Look-ups in named tables: a row name and a column name give one cell, copied from the table.

Table sivoro
|  | kero | mef | rekel | vugo | padol | mub | vevilin | lazuze | romov |
|---|---|---|---|---|---|---|---|---|---|
| zaved | 132 | 174 | 197 | 173 | 187 | 190 | 162 | 92 | 65 |
| dul | 19 | 234 | 209 | 123 | 185 | 190 | 159 | 152 | 65 |
| kaveg | 148 | 174 | 197 | 182 | 193 | 190 | 162 | 60 | 30 |
| fal | 76 | 200 | 192 | 118 | 136 | 169 | 162 | 166 | 79 |
| femuz | 24 | 233 | 205 | 116 | 171 | 190 | 160 | 165 | 65 |
| lolos | 194 | 151 | 181 | 183 | 187 | 190 | 162 | 72 | 65 |
| gige | 132 | 174 | 197 | 173 | 187 | 190 | 162 | 92 | 65 |

kaveg, vugo: 182
femuz, rekel: 205
lolos, lazuze: 72
fal, mef: 200
zaved, padol: 187
gige, rekel: 197
lolos, mef: 151
gige, lazuze: 92
gige, vevilin: 162
Row with the largest vugo: lolos

teke =
columns: karep, razire
mez: [76735, 23972]
zek: [39009, 93961]
dar: [79898, 19006]
fug: [55657, 37858]
batorug: [65042, 43601]
dagune: [48933, 82915]
lupov: [32025, 73220]
mutogum: [66491, 46066]
dep: [49138, 59312]
fas: [61928, 60603]
burud: [32151, 69650]
tadali: [87783, 10580]

fug, razire => 37858
burud, karep => 32151
dep, razire => 59312
mutogum, karep => 66491
batorug, razire => 43601
dar, karep => 79898
lupov, karep => 32025
dagune, razire => 82915

loz =
fields: lero, sud, tireb, lavur, fosidi, bupebu, gaz, rezole, rur
tam: [165, 133, 85, 77, 168, 157, 133, 128, 138]
vesi: [184, 144, 100, 91, 205, 165, 144, 124, 108]
vunu: [145, 150, 56, 54, 118, 119, 150, 147, 127]
vako: [118, 206, 116, 92, 163, 148, 206, 152, 124]
sederiz: [140, 178, 175, 172, 181, 95, 178, 81, 193]
lamo: [173, 183, 96, 95, 168, 114, 183, 110, 142]
sus: [103, 169, 153, 161, 134, 96, 169, 127, 185]
kudaf: [128, 179, 139, 137, 180, 102, 179, 106, 195]
vone: [159, 202, 103, 84, 163, 155, 202, 142, 97]
dumato: [115, 211, 155, 140, 163, 134, 211, 136, 155]
ledune: [164, 173, 78, 73, 161, 128, 173, 118, 140]
nanufa: [163, 121, 135, 136, 148, 120, 121, 116, 155]
sero: [114, 159, 104, 146, 136, 96, 159, 127, 179]

lamo, lavur: 95
tam, gaz: 133
dumato, bupebu: 134
sederiz, tireb: 175
vako, lero: 118
vesi, rezole: 124
nanufa, lero: 163
ledune, lero: 164
vunu, rur: 127
tam, tireb: 85
sederiz, lero: 140
vesi, lero: 184
vone, lavur: 84
nanufa, fosidi: 148
vako, fosidi: 163
vone, rur: 97
tam, fosidi: 168
dumato, rur: 155
vone, rezole: 142

feler
         nelaba  rerufod  guv  burak  tem  vudota  kerik  didomis  fas  met
niviza       82       29  178    134  123      46     74       78   77   70
povumaf      87       29  189    131  127      43     64       83   78   74
zul          90      112   84    102   64      96     52      100   98  162
debuna       50       46  108    155   80      72    127       47   70   50
mub          99       62  166    132  122      42     92       91   86   89
zumipob     132      136  125    147  125      30    192      105   99  102
gan         132      132  127    151  128      26    201      104   96   92
tetoved      84      109   78     95   54     106     31       96   97  172

guv of zumipob = 125
didomis of mub = 91
rerufod of povumaf = 29
fas of mub = 86
nelaba of povumaf = 87
tem of gan = 128
rerufod of mub = 62
Row with the largest rerufod: zumipob

sav
|  | dalo | kiv | zaku |
|---|---|---|---|
| nuni | 4923 | 3911 | 6015 |
| nug | 161 | 2738 | 3275 |
| meluvuf | 3431 | 4223 | 7510 |
| neduvus | 5052 | 4022 | 2980 |

What is the zaku of neduvus in sav? 2980
What is the kiv of nug in sav? 2738
What is the dalo of neduvus in sav? 5052
What is the dalo of nuni in sav? 4923
What is the kiv of meluvuf in sav? 4223
What is the dalo of nug in sav? 161
What is the dalo of meluvuf in sav? 3431
What is the kiv of neduvus in sav? 4022
What is the zaku of meluvuf in sav? 7510
What is the zaku of nuni in sav? 6015
What is the zaku of nug in sav? 3275
What is the kiv of nuni in sav? 3911
Row with the largest dalo: neduvus

